One turning vector, and how many steps it has turned
The counts run from 0 to 134.
[118 117 154 117 178 167 133 139 149  96 112 127 167 187 133 145 115 114
 113  96 126 123 114 146 169 130  80 113 157 134 170 160 121 132 128 127
 110 133  91 129 106 104 135 110 141 163 168 105 140 160  99 103 103 169
 120 102 107 158  81 139 132 141 148 133 147  88 133  73] => 15
[109  78 100 137 115 118 145 143 118 151 133 157 141  98 143 132 131  99
 110  64 105  99  95 124 168  85  97 149 128 143 168 142 136 135 145 112
 100 125 101 115 115 105 169 165 135 182 142  99 147 132 143 126 159  82
 178  85 125 167 125 118 127 136 147 150 150  44 132 183] => 31
[134  86 139 124 124 117 157  94 125 108  73 129  86 137 129 157 119  97
 114  63 169 142 134  82 179  81 121  91 120 151 132 132 135 120 127 103
 145 124 125 157 125 106 149  98 140 155 160 119 132 123 130 110 198  87
 157  75 126 166 131  75 125 115 102 159 149  88 115 143] => 87
[133 103 108 103 159  83 129  92 155 110  99 114 193 160 108 134 141 108
 122 102 144 129 103  98 139 107 139 147 129 152 128 158 121 129  99 172
 109 118 126 142 117  39 119 147 157 120  93 168 133 156 123  97 143 123
 151 124 116 154  65 148 154 152 127 161 127  59 187 138] => 103
[163 129 134 126 152  88 111 140 147 126 130  86 162 139 188 125 107 112
 128 105 133 178 134 195 134 141 112 145 152 132  95 150  87 129 143 140
  96  92 147 122 132  88 141 154 133 130  85 118 166 125  87  93 150 116
 128  59  86 186  87 159 150 150 120 161 152  95 127 150] => 52
[128 146 143 121 191  87 109 142 126  63  92  90 194 164 141 116 126 121
 125 119 152 134  98 110 120 104 115 125 157 114 117 142 129 121 126 118
 117 124  97 124 127  62 110 124 160 124 130 165 190 152 113  84 149 139
 125  96  83 156  91 138 139 149 137 119 136  86 170 107] => 8
[106 139 138 157 171 117 105 145 126 114  90  93 154 124 154  85 145  93
 137  91 127 149  99 151 117 110 120 161 121 131 145 125 137 121 132 142
  85 116 120 180 113  79 123 151 179 125 107 125 180 161  67  99 127 104
 123  95 169 158 101 138 129 126 131 123 147 114 197  99] => 64
[121 127 131 108 140  96 162 121 128 131  79 117 144  71 132 127 117 117
 117  75 109 136 131  91 150  47 108 124 100 144 128 149 199 131  76 131
 101 113  80 121 104  68 163  99 105 126 140 148 135 157  90 100 133 122
 159 159  90 153 170 142 135 119 138 138 117  70 113 147] => 29
[160 100 127 105 145  89 164 123 144 153 134 108 135  97 141 156 114 112
 108  93 107 167 144 159 131 109 116 150 154 153 112 166 136 125 114 115
  94 109 142 110 129 114 172 141 115 148 107 116 152 127 129 113 165 124
 173  75  92 177 102 155 135 147 103 162 139  50 114 171] => 41
[114  85 152 149 136 112  98 135 103 142 105  90 142 144 160 134 115 117
 135 107 140 125 150 167 140 155 148 150 150 142 146 154  78 149  91 120
  91 111 135 130 148  70 161 140 156 164  58 116 185 132  65 120 128 123
 102  67 151 160 116 135 165 159 143 173 144  79 146 140] => 60
[129 115 138 112 161 127 114 140 132 113 120 126 174 132 176 181  79 123
 155  65 148 159 134 139 151 145 123 125 150 149 123 133 106 164 121 141
 127 132 167 115 127 102 119 139  99 132 102 137 151 114  96 132 148 124
 122  53  75 173 109 116 133 120 133 166 116  84  81 123] => 51
[119 120 131 129 178 125  97 174 142  97 100 108 197 145 184 120 110 109
 133 103 125 159  90 184 130 150 105 141 137 121 137 143 114 137 156 135
  96 114 116 146 105 100 124 144 147 147 128 133 171 141  82 100 122 122
  98 101 104 157  79 138 145 126 124 129 121  93 177 114] => 63
[126 126 115 151 166 122 179 124 133 128 134  70 144  92 131 132 103 130
 104 114 116 133  96 119 121  72  98 106 117 143 139 137 187 117 127  82
 106 136 100 165 105 134 154 119 135 145 160 153 161 155 146  87 182 104
 168  97  97 149 100 163  93 126 101 120 144  40 182 170] => 85
[153 120 135 111 143 100 153 124 118 123 100  53 131  92 158 188 105 106
 132 106 131 122 139  90 114 113 127 113 111 143 128 146 181 137 112  81
  98 119 137 128 105 143 167  85 175 152 112 165 168 132 110  70 160 158
 131 119 132 166 120 142 110 126 141 116 120  70 110 107] => 132
[150 112 134 105 176  98 137  97 168  91 106 157 202 156 112 154 131  91
 116  61 165 150 106 101 123 105 121 129 151 152 122 127 139 138  92 180
 108 142 110 145 106  92  95 149 129 110 125 168 109 146 106 102 141 126
 161  86  90 154  86 158 112 131 151 143 119  97 136 104] => 102
[157 112 113  93 131  74 142  81 142 115  95 104 160 124 154 169 126 114
 105 108 153 148 123 104 114 130 146 166 125 148 108 146 121 163 110 133
  97 127 166 127 106  74 125 129 166 137  92 151 146 133 107  78 170 146
 142  93 133 184 112 149 168 144 132 161 121  59 134 133] => 48
[158 103 151  95 169  84 179  92 143  92  97  70 158 130 105 145 133 130
 108 126 155 132 103 109 141  86 112 146 137 152 111 165 124  99 112 145
 104 114 111 140 125 119 151 111 180 132 135 138 157 140 103 103 143 140
 164  99 101 131  76 162 107 136  86 126 126  71 153 137] => 92
[ 92 122 130 160 136 154  96 176 140 111  91  96 161 133 180 125 124 127
 146  91 122 103 116 128 118 120 146 113 115 140 142 133 148 145 135  98
  91 152 106 155 126  73 127 107 148 138 118 128 185 143 104  80 136 117
 103 113 140 175 156 100 133 151 158 161 122  67 168 126] => 67
[119 137 152 146 187 163 138 120 111 127 115 135 143 161 138 153 144 110
 116  78 136 171 147 135 169 113  94  95 159 152 164 130 141 136 103 115
 124  97  96 170 123 102 125 121  87 148 143  98 139 147  63 126 119 122
 154  88 133 140  96 137 122 142 164 141 167 104 123  67] => 14
[117 154 138 175 158 116  98 103 137 126 110 114 158 110 169 129 126 102
 141  99 142 153 151 113  95 120 148 145 144 171 140 115 164 161  79  98
 103 113 132 161 121 108 110 136 119 120  84 127 169 126 102  82 140 116
 160  93 171 154 141 153 122 136 183 172 130 108 142 126] => 57
[122 112 119 146 130  81 137 102 130 140 131  72 143 111 127 176 121 104
 129  98 147 117 150 130  94 132 159 167 135 175 128 139 119 149  91 103
  90 109 151 127 130 111 152 145 159 143  61 152 161 113 108 103 156 127
 160  71 138 174 105 154 150 152 146 178 141  55 118 155] => 49
[105 166 129 169 189  88 121 117  98  93 102  93 171 147 127  96 148 102
 120 110 154 141 110 111 107  94 127 157 140 142 128 123 151 108  86 112
 111 106 110 154 127  64 126 150 175 124  97 145 161 169  89 101 134 118
 155  96 145 145  90 142 128 146 127 110 162  85 189 111] => 9
[139 113 174 108 175 138 136 123 128 134  99 138 130 129 127 120 146  92
 130  64 109 172 137 142 174  62  53 127 109 166 157 155 148 105 126 145
  96  93  77 157 118 106 151 100 118 150 161  96 124 139  71 129  89 111
 152 128 116 155 115 151 107 119 127 103 151 122 123 104] => 25
[118 111 110 122 146 132 177 141 143 140 138 104 152  92 151 151 137 153
  99  80  88  98  99 135 129  66 106 132 117 151 172 160 175 148 101 110
 100 129  98 118  92 120 167 120 119 165 135 127 159 152 122 111 151 130
 155 128  95 149 116 159 113 142 148 142 138  33 118 185] => 30
[ 96 131 125 150 148 120 135 144 122 101  96 126 160 137 121 101 151  99
 118  72 142 109 100 129 158  80 123 134 127 136 180 128 151 119 113 126
 117 135  99 140 123  54 154 143 155 156 119 114 150 172 112  90 129  98
 153 119 123 148 139 103 152 145 153 136 162  52 182 151] => 20
[110 103 116 119 139 114 145  92 140 100 118 117 172 140 120 161  77 108
 157  54 166 107 102  67 141  79 136 122 141 175 114 117 167 132 105 123
 140 128 104 157 128  95 122 116 138  97 113 167 124 124 131 138 158  91
 180  73  99 154 113 100 108 126 118 139 121 115 122 135] => 94
[152  75 116 142 132 122 149 119 143 148 181 116 156 114 144 167 113 117
 133  61 131 134 131 146 141 101 100 151 153 170 145 140 107 123 152  99
  97 106 121 140 109 147 156 173 146 134 106 105 153 114 117 136 148  85
 177  36 109 181  96 147 105 129 125 142 154  83 117 169] => 42
[129  93 115 127 138 146 154 140 102 144 135  94 129  89 167 194 124 111
 126  91  95 120 120 154 133 122 112 124 139 105 172 140 128 142 118 106
  96 141 123 120  70 139 154 149 161 192 128 152 170 151 115 115 160 122
 103  92 102 165  90 143 136 142 156 145 136  30 106 131] => 125
[107 121 148 156 162 135 108 134 108 148 101  90 136 138 151 154  97 113
 151  64 139 150 157 163 129 145 133 134 147 148 159 116 114 144 101 134
 109 106 124 160 147 106 138 122 117 128  50 119 159 137  28 136 111 107
 119  80 122 146 108 134  96 135 157 146 138 114 125 107] => 61
[141  77 126 122 159 122 147 158 145 160 102  84 170  99 163 163 115  95
 131  95 114 119 110 105 103 127 115 133 104 139 155 160 184 146 114 154
  76 129 108 130  79 130 140 105 151 145 129 168 141 149  98  88 132 164
 120 160 137 151  95 147 105 118 159 110 108  93 141  92] => 121
[139  66 149 136 159 118 150 129 137 126 147  81 148 140 125 173 114 140
 125  97 136 103 159 146 140  83 124 111 165 191 101 157 133 117 125  80
 104 105  90 143 144 178 174  97 130 148 163 112 153 113 128 133 140 116
 168  71 101 148 111 145  84 153 114 147 154  67 140 148] => 89
[151 122 135 167 166  87 114 125 126 141 142  97 160 143 161 128 116  95
 137  86 139 174 121 178 124 129 111 178 150 162 140 130 102 132 129 139
  79  89 141 173 144 125 129 175 159 115  79 111 170 132  70 117 136 110
 142  71 142 159  68 168 113 145 118 131 155 127 150 122] => 53
[173  78 141 103 163 104 116 107 174 110  98 111 155 183 133 153 104 114
 119 109 165 133 142 133 183 132 130 122 161 167  97 185  98 137 135 151
 102  99 119 121 139  85 143  87 123 118 130 126 150 122 102 115 126 156
 131  89  88 185  79 129 148 145  95 175 147 100 115 116] => 99
[110 108 124 129 128 102 150 150 116 118 126  63 156 103 147 169 103 125
 142  90 132 116 117 114  97 102 145 115 137 152 160 134 178 144 126  50
 120 131 100 125 141 147 149 121 167 151 133 141 191 110 135 106 171 121
 158  75 139 136 152 128  83 140 162 124 130  52 120 142] => 133
[117  77 126 130 133 107 112 177 126 110 121 106 169  91 171 143 134  88
 140  85  91 107 116 104  87 111 138 141  98 139 143 144 180 130 146 112
 107 159  85 118 108 103 141 126 172 137 109 170 183 148 135  77 130 124
 123 106 146 160 129 129 113 137 200 113 110  86 151 127] => 122
[132 125 125 110 148  94 140 110 156  97 100 102 170 122 134 141 106 130
 122  81 149 138 111  83 165  88 140 110 139 167  81 142 152 138  99 114
 135 128 133 134 128  68 125 112  93 110 124 170 131 133 150  77 177  99
 156  86  69 171 104 101 141 141  83 158 135  76 133 149] => 95
[109 122 173 120 190 133 108 131 123  85 106  97 178 167 146 162 102 120
 154  82 170 154 108 108 144 127 102 105 176 151 126 122 151 134 109 147
 126 130  95 147 128 106 113 114 131 114 132 160 151 148  80 126 121 155
 131  90 104 144  80 148  97 114 159 101 118 123 128  60] => 7
